A single turn carries every row of the set below to another of its rows. Some are shown first; where does it send the rows asked next?
k349: [ -2   2  22   8  -5  -8   6  -2 -25   0  12  -3  -8   0   2 -15   5  18
   1  -1   1]
k251: [ -3  18  15  -5  -8   5  13  -7  -9  10   2   7  14   0  -8  -8   2  14
  22 -11  -2]
k529: [  0 -12  21   7  -8  16  10 -10  -6  10  -1  -3   3   3 -14  15   0  -4
  -5   3   1]
k167: [  4  -9  11  -1   4   3  15   4 -11   5  -7 -11  -3   9 -13  16  -6   8
  -5  -5  -5]
k488: [  8   1   5  15  -1 -11 -11 -14 -14  15  -1   0  -4   7   1  -2   8  13
   3   8   7]
k533: [-6 12 12 -1 -6  1 14 -4 -4 10  6 13 17 -5 -4 -3  4 15 14 -4  2]
k800: [  2  15  23  13   0   9   7  -1 -15  15  -3  -8 -11   3  -4 -10   3  27
  -4   4   5]
k476: [  5  15   8  12  -3  -3   0 -10 -29  15 -17 -10 -15   4  -9  -6   8  11
  11  -5   4]
k960: [ -1  17  20   8  -9   5   4  -4 -14  15  -8 -11 -12   4 -10 -12   5  28
  -5   1   5]
k595: [ 15   7   7  -1  -4  -1   2  -3 -18  19  11 -10 -15  -8 -17   4   1  14
  -7   2  -4]
k628: [ 18   9   5   5   2   4  -1  -5 -13  19  12  -7 -14  -6 -12   3   2  15
  -2   3  -3]
k60: [-9 16 13 -2 -7 -7 10  3 -8 11  4  5 12 -5  5 -3  2 13 17 -6 -4]
k631: [  4  -3  19  13  -2  -8   8  -2 -28   3  10  -1 -10  -2   6 -10  11  15
   3   1  -1]
k146: [-10   3   5   7  -8   9  14 -30 -14  15  -5  -1  -3   2 -12   0  21   2
   0  -6  -6]
k850: [-11  -9   8   7  -9   6  15 -25 -19  15  -5   2   2   7 -14   3  16  -3
   7  -2  -8]
k518: [  2 -10  20  -8   2   1  19   4 -17   3  -6  -8   0   4 -16  10  -5   3
  11  -5  -6]
k263: [ 12   5  18   7  -8  -4   4   0 -28  20  -4 -16  -9  -9  -1   5  16   3
  -1   7  -7]
k956: [  6   1  23   4 -15  -9   3  -2 -30  15  -3 -16  -8 -10   1   4  13   6
  -2   3  -4]
k762: [  7  -1   5  11  -6 -11 -12 -13 -10  15   6  -4  -3   5  -5  -1   5  11
  -5   6  10]
k870: [ -4  -9   9  13  -2  13   7 -16  -9   2   1  -4   0  10 -12   9   5  -4
  -9  -3   0]
k475: [-10  10  10  -2  -5  10  19 -13  -1  25  -6  -8   3  -7 -17  -4  17   5
  10  -4   2]
k285: [  2  -3  17  -7   5   7  17   2 -12   8 -10 -16   6   5 -15  14  -5   9
   7  -7  -7]
k565: [ -1 -10   4   2  -5   7  17 -28 -15  17   3   4   1   5 -18   2  13   1
   6  -5  -1]
k157: [  1  -2  16  -3  -9  -7  11   5 -16  13 -11  -6   6   0   6  16  -6  15
  12 -11  -8]
k678: [ -3  -6  26  -4 -13  -2  12   1  -8  12 -11  -2  12   5   3   5   0  21
  17  -4  -6]
k879: [ -2  -5  14   0 -15  -6  13   2 -15  15 -10  -2  15   5   3   8   2  12
  21 -11  -8]
k140: [  5  13   6   9  -8  -8  -4 -18 -29  12 -13  -8 -11   4 -11  -6   7  10
   7  -9   6]
k99: [ -5   9   9  -1  -9   5  13 -14   0  22 -10  -3  11   2 -15  -8  21   3
  10   0   6]
k454: [ -2 -13  16   9  -2  15   9 -10  -3  -2   1   3   4   5 -14  12   1   4
  -3  -1  -1]
k230: [-12  18   7  -2  -7   2  16  -9  -1  21  -3   0   2  -5 -10 -11  20  12
   8  -2  -4]

k488 moves to k476
k565 moves to k99
Now these:
k533 moves to k879
k956 moves to k595
k167 moves to k870

A single turn carries every row of the set below to another of its rows. Some are shown first; where does it send the rows asked next?
k499: [ -2  -3  -7  -7  -2   5  -4  -4   2 -20   3  -2  10 -11 -10  -4 -17  -5
 -10]
k260: [-10  -5  -1  -9  -1   8  -1  -8   1 -24   3  -4   6 -13 -11  -1 -15  -6
  -6]
k735: [  3  -6  -5  -5   3  -7  -4 -28 -14  -7  -4  -1  -3 -13 -12  15   0  17
   4]
k239: [-16  10  10  -2   2   0  -8   3   6  -1  -6   5   5  -9   2  -1  -5   3
   2]
k808: [  8  -6  -8  -4   0 -13  -4 -25 -12  -7  -1   2  -7  -9 -12  15   2   9
   7]
k945: [ -3  -1  -6  -8   7  -3  -5 -13 -22  12  -8  -3  -9  -5  -3  17  11 -10
   7]
k972: [ -7   1  -4  -9  12   3  -6 -14 -24  14 -12  -7  -3  -9  -4  16   6   2
   2]
k781: [-14   6  -9   0  11  16 -15 -25 -10   4   1  -1   3   2  -4   5 -15  -8
 -14]
k657: [-18   8  13  -2   0  -2  -5   1   7  -4  -3   5   0  -8   2   2  -1  -4
   7]
k792: [ -4   5 -14   3   6   8 -15 -21  -7   4   5   4  -1   7  -3   5 -11 -20
 -11]
k436: [-11  10   7   0  -1  -5  -8   5   9  -1  -4   8   3  -6   2  -1  -3  -5
   4]
k843: [ -3  -6  -5  -7  -4   3  -1  -6   3 -23   6   0   4  -9 -10  -1 -13 -13
  -5]
k437: [-17   2  -4   0   9  13 -10 -27 -10  -2   6   0  -7   4  -5   9  -8 -19
  -6]
k376: [  4   3 -12  -7   8  -3  -9  -9 -21  18 -11  -2  -1  -5  -2  12   6  -3
   0]
k389: [ 11  -4 -11  -4   1 -11  -7 -24 -12  -4  -5   1   0 -11 -11  12  -1  16
   1]

k792 moves to k437
k657 moves to k239
k260 moves to k499
Now these:
k735 moves to k389
k376 moves to k945

